One vector is turned by the same rotation once a step. Each row is the vector after some number of steps, and that number follows the row.
The counts run from 0 to 599.
[-17  25 -44  13  21 -12  -1 -30  -3  15  -5   1  33  14 -15 -25  13   2
 -16 -45  11  10 -26   6   4   2 -42  29   2  19   6   8 -33  -3   4  -1
  17 -53 -30  22 -13  32  11 -26] | 236
[  3  21 -15  31   8  24  23  24 -11  11  -4 -11  46 -24 -11 -42  18  18
  -3 -34 -20  -2 -23 -26 -12 -31 -28  -5  16   4   8  12 -32  14   9 -17
  10 -14 -24  29 -19  21 -10 -16] | 238
[  7  10   2 -18   5 -57  23  10 -27  23 -13 -25  -1   6  21  18  -7 -18
 -60   2  24  11 -47  17 -10 -13 -28 -25 -11  -1  21  17  -5 -27   2 -21
   0  -2 -15  31  -3  21 -19  -4] | 536
[-26  15 -21 -33 -35  23 -21 -28  -6 -46  -9  15  45  10 -21  11 -16 -30
 -13  18  13  -7 -13 -13  33  -5 -28  21   1  29   4  23   7  12   9  23
 -14 -17 -21  25 -29  24  30  26] | 510
[-26  -8   2 -12   2 -56  -5 -20  -9 -15 -33 -16   8  25  35  13  -2 -30
 -22  11  13  19 -47  13  -8 -14 -39  -5 -24   4  31  -7  -4 -24  -6   1
   3 -39 -13  13  -9  12  16  -4] | 6
[ 11  16   1 -23  -8 -26  -4   1   4  16 -18 -11  25  20  18 -27 -36 -16
 -39  20  22  10 -45 -29 -15  -7 -10 -24 -39   4  54   1 -11   6  18 -19
   3 -16  -4  34  -5  19  11  -1] | 497
[  2  13  -8   5 -13   9 -13  23   7  -3 -35   6  33  25 -16 -36   4 -17
  42 -29 -31  32 -34  -7   2 -46 -16  -2  -3  16  31   9  -5  54  22   0
 -17 -14  14  23 -30   5  19  12] | 180
[-28 -15 -13  17 -11  12  20  -8   5 -35  -8 -13  54  -8   2 -25  12 -32
  27  -5  -2  -1   2 -13  -6  10 -24   7  34  13   6   1  -7  31  24   8
   8 -37 -19  27 -34  10  11  24] | 344
[ 21 -14  -5  -8 -31 -37  43   5  -8   8  14 -22  20 -22  26   2 -15 -42
   8  -6   1 -25 -23   4  -1 -40 -18 -51  30 -13  19  -8   0  12  15 -15
  -5   1  13  12 -26   6 -19  17] | 44
[ 13  -3 -27   1  26 -37  15  17  -4  20 -23   2  18 -40  -7 -14  25  -3
 -45 -19  15  -5 -42  23  13 -24 -21 -31  21 -29  -3   1  -7  -1  -1 -36
 -23  -7 -20 -24   5  36  -7  16] | 151
[ -7  47  -9  11 -11   0   6  11  32  -4 -11 -17  71   8 -23 -20 -19  -8
 -41 -21  15 -21   0 -34 -18   0 -11  -3 -35  21   2  17 -34 -12  21 -15
  -3 -15   3  20  -1  14  22   6] | 440
[ 26  28  14 -12 -17  -9  24  16  20 -23 -18  19  28  21 -48   2 -30 -23
 -36 -26  27   9 -15   1  29  12 -38  13 -13  17  32  18   1   7  25 -24
 -14  21  -8  12 -35   9 -22  31] | 422
[ 22  -3  10 -19 -21 -27  36  -6  18 -30 -26 -13   3  42  -5  16 -19  -3
 -32  -4  14  20 -41   2  21 -24 -36  11 -26  23  20  -3  -6  11 -16   2
 -22 -13  11  -4 -57  15  18   5] | 2
[ -5  68 -12  -6 -26   5  -1  20 -10  14   8  17  54 -17 -29  -4 -12 -19
 -17 -14  10 -28  -3 -27  14 -21  -3 -14   3 -21  32  19 -22 -21  23   3
 -10  13 -18   5   0  46  28 -10] | 193
[ 24  38 -18  -9   2  -4  40  25  36  29  -6   4  27  33 -33   3 -12   4
 -45 -26  26 -12  -8  -4  13   7 -20  13  -6  17   3  -4 -42  -4  19  -9
 -16  -4  31  18 -24  19 -14  18] | 157
[ 22   9   5 -31 -10 -21   3  -9 -21  24 -14   2  -6  24 -22  20 -10 -10
 -17   6   2  13 -59  10  31 -33  -9 -17  12   2  53 -19 -14   9  -3   5
 -18   3  -4  -4 -37  41  16  -1] | 249
[  2  15  22 -14 -40  25  -1  18   2 -43 -16 -10  54 -23  -4  10  11 -29
   4   6 -29 -17 -13   7 -16 -24 -16  10  25  27  17  -7 -26  17  15   9
 -22   2 -12  17 -12  29  12  37] | 508
[-21   3 -22  17  -3   4   6  28  -2   1 -13 -24  54 -40 -12  -6  34  -7
  -1  18   5 -35 -18  17  29 -18 -15   0  46 -13   9 -20 -33 -16  -6   9
  -7 -17 -23 -13 -17  41  26  10] | 190
[ 47  18  11 -36 -10 -12  20  19   8 -34   3 -16  41   2  28  16 -12  15
 -48  -8  15   0 -50  10 -13  -7 -20  -1  -2  15 -15 -16 -28 -15 -23  -2
 -29  -5 -10   2 -29  10  -6   4] | 491
[  8  16   7  19   5 -27  39  21   6  14 -16  15  24  24 -44  11 -17  -3
 -17   2  26   4 -33  13  54   3  -8  19 -14  -6  59   2 -22  -3   9  -8
  10  18 -23   8 -35  17   1   3] | 581
[-31  20  -6 -18 -19  23  10  30 -26  15 -10 -27  28  -9 -22 -12  19  -5
  -6  17 -21 -10 -18  -7  22 -26 -36  -4   3  13   4  20   0  34   5   7
  -5  -1  -2  25 -37  36  11  47] | 347
[ 42  -3 -28  26  -3  -3  33   5  18  17  11  -2  30   5 -36 -34  -9 -13
  -7 -40  18 -11 -30 -16  11 -35  -2 -17  12   8  33  18 -21  16  29  -9
  -9  12 -23  24  -9   6 -10 -21] | 198
[ -9  -6 -21   8   4 -14  40   6 -13   2  20 -32  13 -21  21   8  11 -23
   8  10  13 -46 -18  18   1 -21 -32 -34  65  -6  20  -9  -5 -23  -1   1
   2 -26 -21   3 -11  42  17   7] | 574
[ 28  -1 -11 -13 -18 -18  47 -12   4   2  13 -23  27  16  14  -4 -17  12
 -22 -43  13   8 -17  -9  -3 -18 -70 -10 -22   0 -18  27   6   7   1 -13
   6 -23  23  34 -43   1  -1  -4] | 325
[ 13  39  14  -8   7   4 -20  -6  -3  -4 -25  -3  42   8 -35 -32 -11  19
 -35  -4   2 -13 -54 -12   6 -22  -4 -23  -7  18  18 -17 -64  -7 -17  -5
  10 -24  -5  -8 -14  38  22 -16] | 72
[  2 -10 -32   0 -36   6  27   1  -9 -32  30 -13  60  23   7  -7 -39  -9
  11 -26  -3   4 -44 -40   4 -36  -5  -1  -2   7  10  11 -13   6  -6  22
  -9 -31 -22  35 -43  -4  23 -21] | 286
[-30  18 -10  11 -13 -38  20  -2 -11   0 -17  12  31   5  20 -16 -39 -28
   1 -11  32  19 -28  -8  -1  -1 -49 -19 -22 -33  32   2  10 -13  25 -30
  21 -22  12  22  -9  -6 -10   9] | 378
[ -7   8  31   9   0 -47   5  -1  14 -16 -36   0  27  10  -8  29 -13 -58
 -31  13  25  12 -39  35   0   1 -10   5 -16  -3  34  -9 -19 -44   4 -10
  -1   3  -7  -9  -4  -2 -11   7] | 213
[ 12  15 -38  28  13 -12   8  13   5  27  -9   7  24  -5 -31 -25  24 -10
  26 -44  26  -3 -27   0  33 -35   1 -11  27 -24  39  13  -8 -12  25 -15
  -5 -15 -16  -7   2  22  21 -18] | 357
[-15  -3 -42  16 -10 -46  41  11 -13  26  20 -15  44 -30 -12  -3  12 -23
   1 -29  27 -18 -18 -11  44 -29   8   2  -4 -32   1  15  13 -10  11  -3
 -12 -17 -21  13 -29  18   8 -10] | 149
[ -4 -29  -6 -23  11 -28  35  18   3 -20 -13 -27  16   0  36  18  -2   9
 -24  22   6   9 -45  29  -4 -19 -47  -9  13  -5 -13  -7  -6 -14 -17   2
  -5 -35  -9  13 -11   0  -3  21] | 328
[ 17  24 -16  -5   1 -24  13   8  11 -20   3   0  46 -53 -11   1   7 -24
 -43 -26  28 -27 -10  13  11  13   6 -23  21 -13 -14 -25 -23  -6  12 -23
 -34   5   1 -20 -13  15  -8  15] | 314
[ 20 -14 -14  15 -12 -40  14   6  30 -21 -21  -3  14  15  -2   0  12 -50
  14 -41   6  13 -20  20 -21 -19 -27   9  28  16  29  13  10 -10  40 -15
 -12  -5 -11  21   1  -5 -27  30] | 587
[  6 -15 -17   9 -10   1  35  -9 -26 -24  15  -8  36 -11   0  -4 -16  -1
   9 -21 -11  -6 -34  19   5  -7 -20   0  69   1  -1  -3 -25  -7  -7  19
  15 -27 -38  17 -29  -5 -29 -10] | 80
[ 16   1  11  -2  11  16   9   5   2 -15 -23  -3  32 -23   1 -31  12  -7
  -3  -1  15  -8 -22  -5   7  23 -14 -14  53  17  43 -28 -31  29  18 -32
   0  -5 -23  -6 -54  40  -6   8] | 296
[  7  22 -34   8  -1  14  -1  19  15 -29 -11  15  48 -12 -12  -5   6   7
  -1 -30  16 -17 -21  14  -3  16 -12  24  69   7  -4 -15 -41 -21  17   4
 -12 -36 -23  -1 -11  11  -1   3] | 402
[-26 -16 -14   7  -1   2  11 -11 -13 -31 -25  -3  32 -14   3  -2  33 -26
  24 -13  -3   4 -16  32   3  -6 -40  20  44  27 -12 -10 -17  28   6  15
  -5 -41 -16   9 -39  11   1  30] | 345
[ -1  11  -9  14  15 -10   0  -6  14 -19 -25   4  40  24 -30  -8  -7  12
 -25 -35   6  21 -58  23   5 -30 -17  26 -17  19 -15   1 -41 -11 -24  11
   5 -34  -7  11  -7   0  11 -11] | 443
[ 29  11  24  -8 -32 -20  -8  -5  18 -43 -26 -15  35  17   2   7  -1 -48
 -18 -20 -18  23 -32  15 -31 -42 -15   1  -7  42  13  -5 -20  21   5   0
 -29  -6   6  23 -21  -4  -1  29] | 548
